In the data rows, zero lies at 4.5, halfway between 4 and 5.
Every row belongs to one group in each of 4 separate groupings. Only the 3 weakest groupings, the ones that move the rows least, are given. In each grouping, the first row asked about is in group 0, and each new group gets the next number.
The rows in order, each followed by its group in each grouping, the grouping that moves the rows most first:
[2 5 1 6 5 9 4 1] -> 0 0 0
[2 6 6 1 7 2 6 3] -> 0 0 0
[2 5 1 8 5 8 4 1] -> 0 1 1
[3 5 7 2 6 3 7 5] -> 1 0 2
[2 6 7 3 5 3 7 5] -> 1 2 0
[1 6 6 1 7 3 7 3] -> 0 2 2
[7 4 6 4 4 4 3 6] -> 1 0 0
[6 4 4 3 6 3 3 5] -> 0 0 1
[5 4 5 4 5 4 4 5] -> 0 2 1
[1 6 6 2 7 3 6 3] -> 0 2 1
[2 4 2 8 3 9 6 3] -> 1 2 2
[7 3 6 4 5 4 4 6] -> 1 0 1
[5 5 4 4 4 2 3 4] -> 0 1 0
[6 4 5 6 3 3 4 6] -> 1 1 0
[2 5 1 8 5 8 4 1] -> 0 1 1
[5 4 4 3 5 4 4 5] -> 0 2 2
[7 4 6 4 5 4 4 6] -> 1 0 1
[6 4 4 3 6 3 3 4] -> 0 0 1
[6 4 4 2 6 4 3 5] -> 0 0 2
[2 5 2 9 2 9 6 3] -> 1 2 0
[6 4 5 6 3 3 4 6] -> 1 1 0
[7 3 5 4 4 4 4 7] -> 1 0 2
[7 3 6 4 5 4 4 6] -> 1 0 1
[2 6 6 3 6 2 6 3] -> 0 1 0
[7 4 5 6 4 3 4 6] -> 1 1 1
[6 4 5 5 3 5 4 7] -> 1 2 2
[2 5 7 3 6 3 8 4] -> 1 2 1
[4 4 2 8 4 9 5 3] -> 1 0 1
[5 5 4 4 4 2 3 4] -> 0 1 0
[3 4 1 9 3 9 5 3] -> 1 1 2
[6 4 5 4 3 4 4 6] -> 1 2 2
[6 4 5 6 3 3 4 6] -> 1 1 0
[6 5 4 3 5 3 3 5] -> 0 0 0
[5 4 5 5 3 4 4 6] -> 1 2 0
